In the rows, zero is written as 128.
The rows of D fall into 3 groups, which share some directions, and each row is roughly a mix of its group's hidden directions.
D, 107 rows:
[[ 88 120 163 130 156 132 116 177 164 137  79  81 154 127 115 102]
 [153 114 125 106  88 164 149 140  87 163 142  89  84 157  92 114]
 [133 155 141 141  82  98 124 110 142 109 138 139 161 163 206 141]
 [138 123 124  68 152 184 130 171 108 110 136 102 120 115  76 125]
 [175 137 115 127 109 119 182 105 106 125 164 104 124  87 135 184]
 [138 129 134 157 119 100 136 144 120 155 184  66 130 105 163  83]
 [133 113 113 128 101  85  98  98 140 131 137  68 164 138 186 141]
 [151 138 141 142 102  69 121  90  94 104  98 156  80 138 135  92]
 [164 101 134 144  87 112 157 114 104 151 157  87  73 121 132  87]
 [141 155  76 121 123 131  92 140 136 105 146  61 151 100 109 167]
 [134 165 150 172  81  93 141 142  99 160 109 101  92 151 114  93]
 [130  86 149 133  81 116 123 113 143 152 145 108 124 172 185  81]
 [123 157 127 147 152 149 140 144 173  79 161 162 160  88 162 157]
 [106 101 105 138 179 149 101 118 150 120 118 190 102 108  83 109]
 [ 99 140  75 130 140 117  63  90 114 141 107 135 151 162 126 166]
 [117 130 117 110 182 150 139 150  76 165 157  77 138  99 104 139]
 [115 107 109 140 160  93 116  55  92 143 112 175 118 131 147 150]
 [138 137 142 117 171 133 149 151  98 120 127 171  90  91  70  91]
 [118 140 134 147 146 135 149 149 199 113 126 135 178  86 133 176]
 [124 101 143 160 148 101 120 115 182  78 126 147 114  87 163  89]
 [118 154 158 149  85 108 139 162 169 159  73 141 150 160 102 127]
 [157 144 102 135 141 149 171 102  89 121 164 157  95  92 108 176]
 [133 100 104 103 159 179 139  98 112 109 142 191  95 119 102 152]
 [ 99 120 132 116 144 105  94 114 171 101  84 113 186 132 164 162]
 [150 128  92 111 160 125 127  87  69 107 178 161 108 100 137 141]
 [178 126 112 147  81 102 167 105 113 146 154  81 101 100 120 150]
 [115 131 162 117 158  82 118 135 127  91 119  88 166 106 190 110]
 [134 125 163  89 134 141 155 184 113 145 150  60 158 118 131 110]
 [130 148 124  93 163 121 113 162  90 113  99  74 126 101  71 125]
 [120 145 165 136 131 109 127 155 152  89 144  93 164 115 200 104]
 [149 135 116 104 156 110 129 125  63 113 134  64 104  88 105 129]
 [118 132 131 211 128 122 169 121 150 177 143 119 108  95 127 140]
 [122 119 166 168 161  92 150 140 125 125 128 103  98  78 139  70]
 [138 140 111 102 183 118 133 137  65 146 166 116 127  82  93 120]
 [ 81 132 166 140 148 153 122 142 162 108  65 169 137 163 136 128]
 [127  93  95 134 149 150 118 132 111 165 152  68  94 101  82 107]
 [129 131 129 154 117 110 138 154 146 162 163  44 157 102 149 122]
 [153 128 138 164  59  97 140 131 192 141 112 150 117 133 111 110]
 [128 129 149 181 117 110 166 143 139 162 163  67 124  98 159 111]
 [141 111 104  92 176 167 148 105  92 110 154 160 112  95 105 166]
 [142 180 147 121 107 122 162 169  81 177 160 104 153 141 121 131]
 [129 106 170 128 135 137 173 114  86 153 123 182  81 149 128  95]
 [107 176 129 169 131 125 145 118  90 157 154 114 154 146 183 169]
 [108 126 103 144 197 166 129 140 137 134 161 160 124  78  92 136]
 [119 160 136 163  76 136 137 116 125 159 134 163 137 191 169 146]
 [130  53 147 123 107 117 133  94 145 167 120 150 104 157 140  84]
 [140 115 108 170  71  89 116  92 127 180 116 110  97 153 118 114]
 [125  99 105  94 181 134 103 138 117 112 143  63 135  81 109 122]
 [159  91 142 134  93 138 166 104 110 131 121 138  50 131 107  99]
 [146  92  80 116 120 118  94  69 102 109 142  80 103 126 146 144]
 [101 105  97 112 203 161 102 126 122 123 122 141 121  96  79 137]
 [144 106 159 142  72 124 167 125 131 182 111 149  96 166 111 101]
 [132 116 145 136 105 131 152 163 125 181 154  46 134 129 133 103]
 [133 128 135 146 115  92 105 121 186  73 137 154 148 110 183 105]
 [112  93  97 105 141 112  63  86 118 112 104  80 140 147 150 134]
 [100 110 124 110 164 161 120 172 146 161 114  73 159 115  82 135]
 [165 150 117 148 124 106 162 118  76 127 149  90  77  84 106 128]
 [170 121 129 138  73 114 149 135 175 112 186 125 134 108 166 110]
 [130 149 169 136  64 127 155 164 163 154 112 122 155 175 146 125]
 [ 97 139 143 178 112 124 134 134 148 181 155 125 163 160 186 122]
 [102 135 150 153 121 163 158 147 144 180  97 181 126 165  95 142]
 [138 135 177  80 100 118 140 154  82 136 114 107 134 179 145  91]
 [105  92 145 120 133 179 131 139 178 117  78 172 115 148  94 131]
 [125 154 116 179 141  99 119 108 121 123 185 169 126 109 182 103]
 [133 112 120 137  82 142 111 102 181  88 138 135 143 157 192 145]
 [ 93 157 169 133 154 157 156 191 139 164 106 138 161 136 102 129]
 [124 110 104  86 159 168 121 105  63 136 114 133 100 145  88 153]
 [114 134 113 162 105 109 108 101 172 122 140 117 171 141 197 161]
 [125 139  93  93 114 145  94  94  82 132 107 131 136 184 121 178]
 [ 94 172 142 158 110 116 112 135 153 143  91 171 168 177 148 146]
 [111 136 117 172 177 107 138 103  76 152 149  86 109  88 143 133]
 [123 138 167 168 105  79 131 152 145 144  94 108 103 127 116  64]
 [116 127 155 153 107  86 125 139 142 156 139  71 164 138 187 102]
 [117 148 151 138 140  77 109 107 105 108 101 198 115 143 149  87]
 [100  98 129  74 157 124  74 133 142 116  97 102 180 148 141 122]
 [112 112 186  91 151 160 162 152 143 113 120 178 156 146 159 119]
 [133 118 148 184 103 157 187 131 161 152 168 125 111 114 163 132]
 [165 127 100  99 129 115 113 100 123  53 109 151  97  98 102 148]
 [153 162 180 125 112 116 181 176 109 111 135  81 123 105 137 110]
 [138 115 129 162  62 109 137 111 167 154  76 104 107 149 105 145]
 [160 143  99 124 144 104 146  99  85 110 152  87 126  76 129 178]
 [ 88 129 137 147 123 131 104 109 109 170 123 160 140 201 172 115]
 [158 113 124 120  98 118 135  87  96 116 102 175  62 147  99 115]
 [113 136  92 115 171 164 128 130 113 162 130 160 143 117  68 176]
 [128 116 140  78 181 133 121 154  74 121 129 116 110 108  90  81]
 [147 146 163 110  64 153 176 156 147 137 113 125 147 167 132 161]
 [110 115 109 122 129 129  84  94 154  97  65 177 123 158 110 148]
 [136 122 124 199  96  94 141  89 143 154 139 164  88 126 146 108]
 [144 134 126 110  95 144 144 165 130 169 172  56 162 133 132 138]
 [109 130  81 110 191 122  76  97  90 106 122 125 133 110 116 155]
 [104 111 111 139 133  98  72  77  99 134  94 149 102 171 139 101]
 [162 123 125 155 124 107 182  86  89 142 151 149  79  92 123 143]
 [134 139 168 157 124 144 192 177 149 159 170 128 134 101 133 107]
 [148 127 135 143  91  91 133 134 145 131 157  48 147 113 172 116]
 [113 113 136  56 178 131 109 129  76 112 110  99 156 138 136 137]
 [136 135 113 172  72  94 110  83 168 113 110 148 125 153 165 144]
 [116 122 117 126 142 158 135 152 163 136 169  70 181 105 156 164]
 [ 82 124 152 132 169 133 108 170 168 124 102  81 173 118 142 115]
 [115 124 154  86 117 166 120 165 143 107 135  88 173 165 176 126]
 [101 146 128 198 125 135 143 128 148 181 167 165 138 140 161 121]
 [144 129 145 150 119  76 132 123 103 137 103 139  71 115  95  65]
 [153 124 120 146 121 105 137 133 165 111 198 112 147  76 170 110]
 [137 132 116 101 132 141 117 104 102  93  93 202  91 146  90 139]
 [154 134 128 101 123 101 117 102 114  71  77 178  94 124  96 129]
 [117  96 110  92 150 130  94 125 146 110 114  50 166 114 136 154]
 [123 147 164 189 102  78 144 123 134 134 124 129 110 134 175  82]
 [113 151 128 169 141  96 121 147 167 135 159  88 179  95 171 131]]
One row of each group comes first, with its name. Which group is each row after those in?
[106 101 104  84 195 140  95 104 120 110 108 160 151 116 110 156]
C
[115 126 109 175  78 124 113  94 154 157 138 115 143 172 178 154]
M
[173 126  99 114  72 105 116  91 145  99 140 189 112 140 125 131]
Q

[120 141 157 107 145 139 152 172 163 121 143  96 197 106 158 151]
M
[118 126 129 163 160 160 148 118 130 117 150 211  87 110 121 112]
C
[135  74 104 125 131 127  92  88 180  74 114 150 107 109 131 121]
Q
[136 120  91 115 165 115  94  93 132  66 110 157 111  84 105 146]
M
[113 131 118 124 125 121  98  89 149  93  75 185 143 162 143 169]
M
[122 151 136 151 112  66 113 111 141 122 115  90 174 128 188 146]
C
[131 195 117 122 138 132 123 173 122 102 118  89 155 101  91 169]
C
[175 149 128 141  90 112 159 120 119 103 127 172  69 108  90 117]
M
[ 90 134 128 171 176 108 111 135 145 151 167 127 167 104 178 107]
M
[141 126 139 103 117 147 141 112 108 111  99 212  89 158  97 125]
Q
[ 96 137 125 105 186 156 111 123 117 107 115 208 145 137 123 144]
M
